(in the rows, 128 means zero)
Each path below is one point turned by a fixed rotation once a step. After each direction that follows a path, write how fast that rotation turns it, in deg/step (0 if it stays still).
Each turn is a multiple of 5 degrees from 10 to 175, or 0.
Each row of a path follows its step; steps can be skipped.
Path 1:
step 3: [117 122 121 128 122 119 115 131 132 132 132 140 126 129 126 120 130 113
 126 124 130 121 127 129 117 125 127 123 134 140 132 132 132 121 133 137]
step 4: [122 137 126 127 131 125 124 122 114 142 115 133 123 135 133 132 134 119
 134 116 138 130 135 126 135 124 134 130 121 115 129 127 129 125 126 127]
step 5: [123 133 116 124 128 133 136 131 130 130 132 143 132 117 117 135 126 118
 121 128 130 133 118 137 131 125 123 140 134 125 125 124 138 122 130 126]
step 6: [131 134 127 128 127 131 122 139 125 129 125 129 117 136 138 129 120 119
 130 114 128 141 128 136 120 119 121 127 130 135 124 134 119 121 135 135]
step 11: [120 130 114 130 123 126 125 131 140 127 140 129 126 125 133 133 116 118
 127 117 130 132 122 133 133 127 126 136 138 125 129 127 129 129 146 130]
step 12: [128 132 136 121 128 133 121 138 132 136 117 123 117 139 127 125 129 120
 122 122 129 130 136 132 119 123 130 123 123 123 119 125 137 115 136 134]
step 14: [115 131 124 138 132 125 126 133 125 132 126 139 130 133 121 133 130 110
 132 125 132 131 129 130 120 133 134 133 121 140 128 137 127 125 142 131]
step 15: [126 137 117 121 120 124 124 125 120 141 126 136 115 125 121 126 124 126
 125 124 135 132 136 129 133 122 123 123 127 114 129 127 121 116 127 125]
step 17: [124 127 122 122 126 127 124 139 129 125 122 132 123 129 141 143 122 118
 121 115 133 128 128 137 131 127 130 126 122 121 118 135 123 132 137 135]
Speeds:
[129 129 128 128 124 128 125 124 131 128 131 127 124 128 125 127 126 127
 132 131 128 132 131 128 129 126 126 128 129 131 129 130 125 129 131 125]
85
[129 130 128 127 125 130 129 127 126 129 125 121 127 128 126 127 129 125
 126 128 131 128 131 125 127 126 127 127 126 125 130 127 127 127 123 127]
130
[130 128 125 133 130 129 125 127 128 127 133 126 131 129 131 125 127 125
 131 127 128 129 126 127 125 127 127 130 131 127 130 129 128 128 125 132]
140
[130 130 127 130 127 128 127 127 126 127 125 134 131 128 126 124 129 124
 130 129 128 126 128 127 128 128 131 126 126 128 131 125 127 131 129 125]
70
[127 130 128 131 129 131 131 127 129 129 127 128 126 129 129 130 130 129
 130 131 132 127 128 132 130 130 126 129 131 127 131 129 132 134 127 126]
125
Path 2:
step 0: [117 128 124 132 130 131 116 126 139 123 136 133 133 129 137 115 131 123
 128 130 118 131 118 130 131 133 130 124 120 134 128 144 120 122 119 132]
step 2: [121 120 124 132 120 131 134 134 127 127 141 140 118 127 121 129 114 135
 132 128 133 128 125 124 132 135 125 128 134 111 137 127 132 131 131 119]
step 7: [137 123 132 142 125 121 127 127 127 130 135 128 127 125 142 141 131 127
 122 116 131 138 125 134 127 135 142 122 140 134 134 129 128 124 129 126]
step 8: [125 129 125 114 116 125 126 132 123 135 128 135 131 138 127 134 142 131
 136 124 134 129 120 121 133 134 130 116 123 123 132 131 125 117 122 136]
step 10: [129 122 127 130 137 124 121 125 128 134 129 125 134 135 131 122 125 130
 118 115 136 127 136 125 134 140 128 131 125 127 134 138 131 134 141 110]
step 12: [129 126 128 121 130 146 134 127 137 133 130 121 127 129 126 124 140 121
 136 126 129 134 124 128 133 133 128 117 134 128 133 132 135 129 107 128]
step 14: [143 126 129 138 131 117 120 134 127 136 130 136 126 132 125 123 131 133
 128 124 121 120 124 126 128 125 115 126 130 114 137 139 118 132 129 121]
step 15: [128 131 117 128 127 125 130 121 139 120 142 120 133 127 137 118 134 123
 121 124 125 134 117 128 137 128 131 129 128 127 120 138 113 130 122 132]
step 16: [124 127 127 126 126 135 138 134 128 122 123 129 111 129 125 113 134 123
 126 117 129 131 139 127 133 141 128 121 112 128 130 122 127 131 124 134]
Speeds:
[126 129 128 128 123 128 130 127 126 130 130 129 133 129 129 127 123 128
 128 125 128 130 130 132 132 129 130 127 128 127 125 128 130 130 127 126]
135
[125 128 129 129 129 127 129 131 121 127 129 129 126 127 126 128 129 132
 127 126 132 127 130 128 129 133 131 127 128 128 129 127 125 130 131 128]
125
Path 3:
step 1: [135 137 113 127 138 123 127 134 120 127 130 126 128 114 125 129 126 135
 124 130 121 127 131 128 130 134 129 126 131 126 117 123 118 135 125 120]
step 2: [135 129 127 132 130 120 126 135 121 128 130 126 130 135 134 146 128 138
 120 128 135 131 131 136 128 127 126 130 128 139 126 127 118 131 138 119]
step 4: [137 122 121 131 120 133 128 143 127 132 127 129 129 114 138 126 131 128
 133 126 125 122 136 131 134 118 128 133 124 126 126 125 127 137 127 137]
step 7: [124 121 118 127 119 126 140 120 132 132 134 125 127 124 125 123 135 130
 135 114 128 130 120 133 137 131 123 136 122 130 136 128 125 136 130 132]
step 8: [128 139 126 129 134 133 136 134 126 136 138 139 127 131 124 119 131 126
 133 123 120 126 116 135 135 126 129 130 134 126 137 123 128 122 136 123]
step 9: [135 127 128 138 131 128 127 131 128 129 122 123 133 135 129 118 127 127
 140 132 117 142 129 137 132 138 125 127 137 135 136 129 131 124 126 118]
step 10: [131 134 125 120 123 123 123 126 132 129 120 126 117 121 120 133 128 123
 127 124 120 138 125 133 130 140 117 123 126 133 136 117 126 133 124 124]
step 16: [125 117 129 121 120 130 123 139 129 137 126 117 130 121 138 127 132 130
 137 126 133 122 122 130 132 127 127 141 127 128 125 125 137 127 136 119]
step 17: [133 123 125 128 135 134 119 138 125 132 132 132 120 116 139 121 135 132
 127 128 117 129 116 127 132 136 131 132 124 122 124 130 122 131 127 133]
Speeds:
[123 131 129 129 128 129 125 130 126 129 126 123 128 127 130 129 128 131
 126 128 129 123 127 126 127 131 130 124 127 130 125 127 127 128 126 126]
25
[130 126 128 129 131 131 130 127 132 131 126 127 126 125 125 127 126 130
 130 131 129 127 129 128 130 124 128 127 128 126 125 131 127 127 126 122]
140
[131 128 125 131 125 127 132 128 127 128 127 125 129 127 129 126 123 128
 129 126 128 130 131 130 126 131 129 127 123 126 126 126 127 128 125 130]
130
[128 131 126 129 131 130 127 131 127 122 125 126 127 126 129 124 129 124
 128 133 127 130 129 130 127 129 127 127 128 128 128 130 127 129 131 130]
85
[126 126 130 126 130 126 130 130 127 132 124 128 127 127 129 126 127 127
 130 126 129 130 128 127 125 124 128 130 129 130 124 129 125 129 131 133]
35
Path 4:
step 0: [132 122 118 130 131 127 130 134 132 124 116 130 132 122 129 122 132 121
 128 129 138 137 139 126 142 126 123 141 122 134 136 140 130 135 131 139]
step 1: [137 122 127 114 130 127 138 116 130 125 123 117 134 122 132 129 130 123
 124 114 121 128 133 134 127 134 127 131 122 141 118 127 127 120 129 137]
step 3: [133 122 126 135 130 125 123 128 118 130 120 138 127 131 127 130 138 132
 137 115 127 126 120 131 126 127 125 122 118 139 128 132 114 143 122 121]
step 4: [127 120 114 120 137 128 134 137 134 120 133 132 125 118 125 129 137 127
 121 130 127 132 124 121 137 120 122 122 118 128 121 124 127 143 137 131]
step 5: [130 115 110 128 128 129 129 126 138 132 130 122 128 144 122 136 131 120
 126 124 119 123 133 134 134 123 121 130 123 137 132 127 129 117 131 134]
step 8: [128 133 120 125 134 126 138 128 136 121 121 127 116 125 129 125 136 133
 130 137 126 131 124 128 122 128 116 121 110 124 133 127 111 123 130 123]
step 10: [119 122 123 118 126 130 116 135 119 124 122 123 134 117 123 140 127 123
 125 130 124 140 134 129 132 115 120 129 116 132 132 125 134 131 123 134]
step 11: [133 126 124 129 139 129 131 120 127 131 122 130 127 131 144 130 138 129
 127 129 121 141 138 134 146 129 122 130 128 141 131 133 134 120 126 129]
step 13: [130 125 121 118 134 131 123 135 136 131 129 125 127 137 134 136 125 132
 141 123 134 130 129 115 128 127 125 127 125 127 130 136 115 136 111 119]
Speeds:
[127 126 123 125 125 129 132 129 133 127 126 131 127 127 127 128 128 127
 131 127 130 126 125 124 126 124 130 130 129 128 130 130 128 128 129 128]
80
[130 133 129 127 129 125 130 129 126 124 128 128 125 125 127 131 128 129
 127 125 131 124 124 131 127 127 125 127 129 129 131 127 126 128 125 129]
60
[130 125 130 129 130 127 131 127 128 129 126 135 130 123 129 126 130 128
 125 132 127 130 127 130 130 127 129 127 128 129 131 130 129 131 127 127]
100
[130 126 127 127 129 132 130 130 126 126 124 128 125 131 125 130 130 131
 129 128 125 131 129 127 128 132 128 127 130 127 129 126 128 130 125 134]
0
[128 131 126 124 126 132 127 127 129 133 127 127 128 125 128 127 131 128
 126 124 130 130 128 132 130 131 130 128 130 127 129 129 127 124 127 127]
70
[131 134 125 128 129 129 128 129 129 129 128 129 130 130 124 127 127 126
 127 127 127 129 127 126 127 129 129 124 123 128 130 127 132 132 128 124]
70
Path 5:
step 0: [123 125 116 131 133 121 127 130 122 134 129 119 121 126 137 120 125 126
 134 128 129 125 128 116 124 129 138 122 134 129 116 132 134 136 123 126]
step 2: [132 121 127 131 118 141 126 125 136 133 121 133 137 129 130 125 133 121
 137 127 124 132 131 133 120 125 115 124 126 136 126 124 120 121 129 126]
step 3: [116 118 120 133 132 121 135 126 127 119 124 125 129 135 121 138 136 130
 122 140 129 124 128 125 139 132 119 130 126 124 129 135 130 125 128 128]
step 5: [129 131 123 131 123 128 122 131 118 136 134 131 118 122 127 118 119 132
 131 137 131 131 132 127 128 130 129 129 136 133 116 116 123 137 136 133]
step 6: [132 122 128 124 135 128 139 121 122 128 127 118 120 127 127 128 130 137
 130 123 125 127 113 132 116 134 136 128 123 131 139 130 124 132 120 128]
step 12: [131 132 120 126 135 135 136 125 128 120 138 124 133 125 121 128 130 127
 130 123 135 126 131 122 131 134 124 135 123 118 144 127 140 131 129 130]
step 13: [128 122 132 134 133 133 128 134 132 146 130 133 134 116 133 134 127 123
 126 117 132 128 131 127 136 120 135 126 128 126 121 127 122 121 134 127]
step 14: [122 131 120 124 124 120 123 129 129 121 122 117 117 119 133 126 128 137
 120 128 131 127 124 138 131 125 120 125 135 139 120 133 127 126 126 134]
step 16: [125 126 133 124 127 130 125 125 130 133 133 137 123 141 118 126 128 121
 137 134 119 131 132 124 126 120 122 138 127 120 118 133 119 137 129 130]
Speeds:
[130 129 129 128 128 131 128 124 127 129 122 129 126 130 126 126 127 130
 126 129 129 128 126 129 130 129 125 125 126 132 130 126 125 126 123 128]
85
[129 128 127 128 125 130 127 127 128 130 129 127 126 123 129 132 128 127
 127 130 131 128 125 122 124 123 128 128 128 129 131 129 129 126 126 129]
60
[128 127 126 129 130 132 128 127 127 128 128 129 130 131 127 127 125 129
 128 128 130 129 129 126 134 125 130 126 129 123 127 132 130 125 128 131]
80
[126 128 127 130 126 130 127 132 126 129 130 129 129 132 128 128 125 127
 124 134 126 130 123 128 129 129 129 131 126 127 132 124 128 130 130 128]
55
[125 128 129 125 128 128 128 126 132 124 127 127 126 128 125 127 128 126
 123 125 127 130 126 132 126 126 131 129 129 128 129 130 128 130 127 133]
140
